Look-ups in named tables: a row name and a column name give one cell, copied from the table.

Beres =
columns: Mosagi, Redet
Giv: [0.327, 0.552]
Zefas: [0.180, 0.087]
Lim: [0.988, 0.648]
Vamom: [0.850, 0.917]
Zas: [0.542, 0.588]

Redet of Vamom: 0.917
Redet of Lim: 0.648
Redet of Zas: 0.588
Redet of Zefas: 0.087
Mosagi of Giv: 0.327
Mosagi of Zefas: 0.180
Mosagi of Lim: 0.988
Mosagi of Zas: 0.542
Mosagi of Vamom: 0.850
Redet of Giv: 0.552
Row with the largest Redet: Vamom

Vunogi =
|  | Fumogab | Getiv | Vizufaz | Bazopu | Pagek | Forev | San | Dof |
|---|---|---|---|---|---|---|---|---|
| Zunodug | 163 | 107 | 137 | 117 | 111 | 156 | 145 | 62 |
| Bifefa | 133 | 136 | 61 | 116 | 194 | 127 | 96 | 144 |
| Muli | 161 | 103 | 122 | 88 | 113 | 123 | 154 | 123 |
| Feru | 67 | 116 | 75 | 111 | 122 | 71 | 160 | 202 |
| Tov | 133 | 95 | 124 | 116 | 69 | 123 | 169 | 122 |
| Mapa | 123 | 121 | 85 | 126 | 141 | 126 | 140 | 129 |

Forev of Tov = 123
Pagek of Bifefa = 194
Getiv of Muli = 103
San of Zunodug = 145
Pagek of Tov = 69
Pagek of Zunodug = 111
San of Muli = 154
Getiv of Feru = 116
Getiv of Mapa = 121
Pagek of Feru = 122
Getiv of Tov = 95
Vizufaz of Tov = 124
Bazopu of Feru = 111
Getiv of Bifefa = 136
Vizufaz of Zunodug = 137
Bazopu of Bifefa = 116
San of Bifefa = 96
Fumogab of Muli = 161
Dof of Muli = 123
Fumogab of Tov = 133
Row with the largest Pagek: Bifefa

Bero.tsv
	Gupam	Gulomu	Pek	Zogag	Pef
Fov	180	45	169	195	101
Doku	179	60	171	194	113
Dabinus	132	240	138	118	184
Lado	164	162	158	156	165
Lefevos	160	177	156	151	167
Vonodu	132	239	137	118	183
Gop	211	155	207	241	99
Lod	179	52	171	196	105
Bivo	130	231	137	119	182
Fub	180	66	172	194	113

What is the Pef of Lod in Bero?
105
What is the Pek of Bivo in Bero?
137
What is the Gulomu of Vonodu in Bero?
239
What is the Gulomu of Dabinus in Bero?
240
What is the Pek of Vonodu in Bero?
137
What is the Gulomu of Fov in Bero?
45
What is the Pek of Fub in Bero?
172
What is the Gulomu of Gop in Bero?
155
What is the Pef of Bivo in Bero?
182
What is the Pef of Fov in Bero?
101
What is the Pek of Fov in Bero?
169
What is the Gupam of Bivo in Bero?
130
What is the Gupam of Lefevos in Bero?
160
What is the Gulomu of Bivo in Bero?
231
What is the Gupam of Gop in Bero?
211
What is the Pef of Lado in Bero?
165

Sori =
|  | Bas | Zaruka | Balusog | Sumez |
|---|---|---|---|---|
| Piz | 65 | 69 | 240 | 236 |
| Mupoz | 64 | 67 | 240 | 238 |
| Pebu | 66 | 61 | 63 | 240 |
| Lenaze | 65 | 63 | 241 | 242 |
| Mun | 67 | 241 | 234 | 243 |
| Baduzog | 64 | 63 | 238 | 245 |
| Lon | 60 | 65 | 66 | 238 |

What is the Bas of Lon in Sori?
60
What is the Zaruka of Mupoz in Sori?
67
What is the Zaruka of Lon in Sori?
65
What is the Balusog of Mun in Sori?
234
What is the Bas of Baduzog in Sori?
64
What is the Balusog of Piz in Sori?
240
What is the Zaruka of Lenaze in Sori?
63
What is the Bas of Piz in Sori?
65
What is the Sumez of Lenaze in Sori?
242
What is the Sumez of Pebu in Sori?
240
What is the Bas of Mun in Sori?
67
What is the Zaruka of Mun in Sori?
241
What is the Bas of Lenaze in Sori?
65
What is the Zaruka of Baduzog in Sori?
63

Tugi =
columns: Nuzim, Nuf, Vum, Tenonop, Fel, Dolu, Devazim, Latat, Zuniz, Diburap
Kipates: [38892, 51965, 56299, 37855, 29627, 53541, 62478, 18524, 50515, 85682]
Vefozeg: [50491, 46144, 47033, 46284, 48552, 53761, 53317, 56038, 55400, 49508]
Sudo: [55460, 53279, 48144, 43900, 51681, 50464, 47473, 51437, 48119, 49212]
Kas: [59865, 47541, 43100, 51154, 51536, 42536, 32638, 47631, 59386, 45318]
Kezu: [58670, 50329, 43236, 40793, 45588, 43749, 51162, 67665, 49884, 29532]

Vefozeg, Zuniz => 55400
Vefozeg, Devazim => 53317
Kezu, Zuniz => 49884
Kipates, Tenonop => 37855
Kipates, Diburap => 85682
Kas, Zuniz => 59386
Sudo, Latat => 51437
Kas, Latat => 47631
Kezu, Latat => 67665
Sudo, Zuniz => 48119
Kas, Nuf => 47541
Kezu, Fel => 45588
Kas, Devazim => 32638
Kezu, Dolu => 43749
Vefozeg, Latat => 56038
Kas, Tenonop => 51154
Vefozeg, Fel => 48552
Kipates, Zuniz => 50515
Sudo, Diburap => 49212
Kipates, Latat => 18524

Toz =
	Nevatus	Soravuz	Sigum	Folur	Sategum	Gon
Puviras	120	76	133	60	121	186
Tozik	170	166	124	173	111	76
Roro	132	120	135	126	101	121
Fosa	140	121	140	138	104	106
Rosop	167	160	126	173	108	77
Sobike	186	117	248	90	156	141
Pem	118	72	142	56	126	180
Gof	165	160	114	174	116	91
Zifum	113	90	145	66	128	176
Ber	121	98	131	86	135	176
Vusafa	94	121	69	126	57	128
Femel	120	85	140	65	124	191

Soravuz of Fosa is 121
Soravuz of Gof is 160
Sategum of Rosop is 108
Nevatus of Fosa is 140
Nevatus of Roro is 132
Sigum of Sobike is 248
Gon of Zifum is 176
Soravuz of Femel is 85

Gezifed.csv
,Pef,Folova,Zukupeb,Kibav,Mov,Mebore
Muzu,28,161,148,146,106,106
Bagas,164,159,120,149,113,97
Zuviso,193,156,130,139,106,99
Kep,199,162,151,174,173,161
Kurutu,173,161,157,165,158,155
Lubu,157,160,153,142,104,109
Nomab,182,163,152,173,170,160
Toz,120,163,136,150,105,97
Paz,138,161,148,168,164,154
Nipi,164,157,131,140,104,97

What is the Mebore of Nipi in Gezifed?
97
What is the Kibav of Zuviso in Gezifed?
139
What is the Folova of Nipi in Gezifed?
157
What is the Pef of Paz in Gezifed?
138
What is the Mov of Nomab in Gezifed?
170
What is the Zukupeb of Kurutu in Gezifed?
157
What is the Mov of Paz in Gezifed?
164
What is the Zukupeb of Muzu in Gezifed?
148
What is the Zukupeb of Zuviso in Gezifed?
130
What is the Mov of Toz in Gezifed?
105
What is the Zukupeb of Bagas in Gezifed?
120
What is the Pef of Zuviso in Gezifed?
193
What is the Zukupeb of Toz in Gezifed?
136
What is the Mov of Nipi in Gezifed?
104
What is the Kibav of Kurutu in Gezifed?
165
What is the Folova of Kurutu in Gezifed?
161
What is the Mebore of Kurutu in Gezifed?
155
What is the Kibav of Toz in Gezifed?
150

